In the rows, 128 means zero.
One turn or mirror swaps these rows in pairs. Which row does each one swap with?
Bame: [141 150 111 137 119 160  84 151 127 126 164 152 153 113 121  99 138]
Nozis: [ 97 157  98 136 143 127 122 135 137 123 137 136 125 111 145 123 128]
Fiv: [141 132 113 138 118 153  92 152 133 139 170 159 154 110 115 110 130]
Lop: [102 145 113 141 147 112 125 150 120 133 143 124 127 117 148 119 134]
mefa: [159 139  94 140 115 124 119 143 122 129 109 129 133 180  84 111 115]
Sidoz: [ 97 143 108 148 144 124 124 124 142 124 148 121 113 104 131 111 137]
fisip: [127 115 132 103 114 132 123 125  96 127 137 101 143 132 107  80 134]
rivob: [ 88 166 145 132  94 133 129 138 129 131 125 112 163 137  86 102 106]
Vasi: [167 149  96 143 126 129 141 149 121 129 114 119 147 170  91 117 113]
nuzer: [138 152  94 165 116 115  87  97 129 128 113 108 134 153 108  88 121]
Lek: [107 132 121 145  92 142 117 156 155 130 139 104 139  97  80  88 117]
vele: [164 140  90 144 125 134 135 152 138 135 113 120 150 170  84 120 122]
dubod: [103 151 101 134 144 110 130 139 136 118 154 132 123 114 137 119 126]
mek: [105 122 121 149 104 157 110 158 160 131 135 102 136 103 101  87 117]
mus: [146 135 101 144 116 163  93 141 133 141 160 155 150 119 128  83 132]
sote: [ 88 154 150 125 102 127 132 129 126 127 118 120 169 129  90 112 102]
Ful: [129 143 109 156 113 117  82  93 132 133 112 135 135 163 108 101 123]
Lusu: [131 142 102 167 119 128  80 109 144 136 106 117 126 152 118  85 138]
Kivi: [163 138 102 135 116 129 131 146 129 131 120 125 138 185  90 122 121]
kikil: [136 144 109 151 112 124  78  92 123 124 111 135 139 162 111 105 127]
zavev: [ 94 170 138 144  91 139 133 120 130 116 129 106 161 140  88 105 109]
Dunuk: [128 142 102 142 121 166  73 141 127 138 159 150 160 118 107 114 125]
Fepab: [126 120 127 122 114 126 116 129 107 121 147  91 155 135 102  57 129]
zore: [171 136  99 146 119 131 136 149 121 133 134 116 141 180  97 111 121]
Tuz: [125 124  67 171 118 135 129 146 148 148 115 129 144 133 123  94 133]
Tirut: [162 141  88 142 121 127 129 152 119 143 119 122 139 173  84 121 120]
dala: [105 157 101 141 151 114 121 129 140 128 154 125 131 115 141 119 141]
kos: [122 116 140 106 118 124 123 118 101 124 141 101 147 136 113  86 135]
Bezat: [104 165 146 140 101 135 135 131 135 121 129 111 173 137  77 105 102]
gimo: [ 99 155 142 123  89 124 137 126 122 134 125 105 166 134  85 101 108]
Bopa: [167 131  95 134 124 128 121 147 117 137 109 134 142 166  92 126 113]
savi: [131 137  62 157 115 125 132 152 152 147 112 130 141 146 120  86 122]
Ses: [144 148 102 136 109 155  87 143 132 131 167 159 154 112 117 106 120]
nuti: [100 165 144 131  85 135 140 126 125 124 122 112 165 137  86 111 117]
Lan: [ 97 152 113 143 155 119 127 136 140 118 146 128 125 115 137 113 137]
Nadu: [150 145 107 140 120 166  89 140 130 141 159 151 159 112 118 103 133]
sili: [101 163 146 139  94 135 142 143 138 124 117 108 168 129  86 103 112]
pozu: [116 112 123 124 117 138 117 127 115 133 141  95 151 122 107  66 153]

Swapped with rivob: Tirut
Swapped with dubod: Ses
Swapped with Fepab: nuzer
Swapped with sili: vele

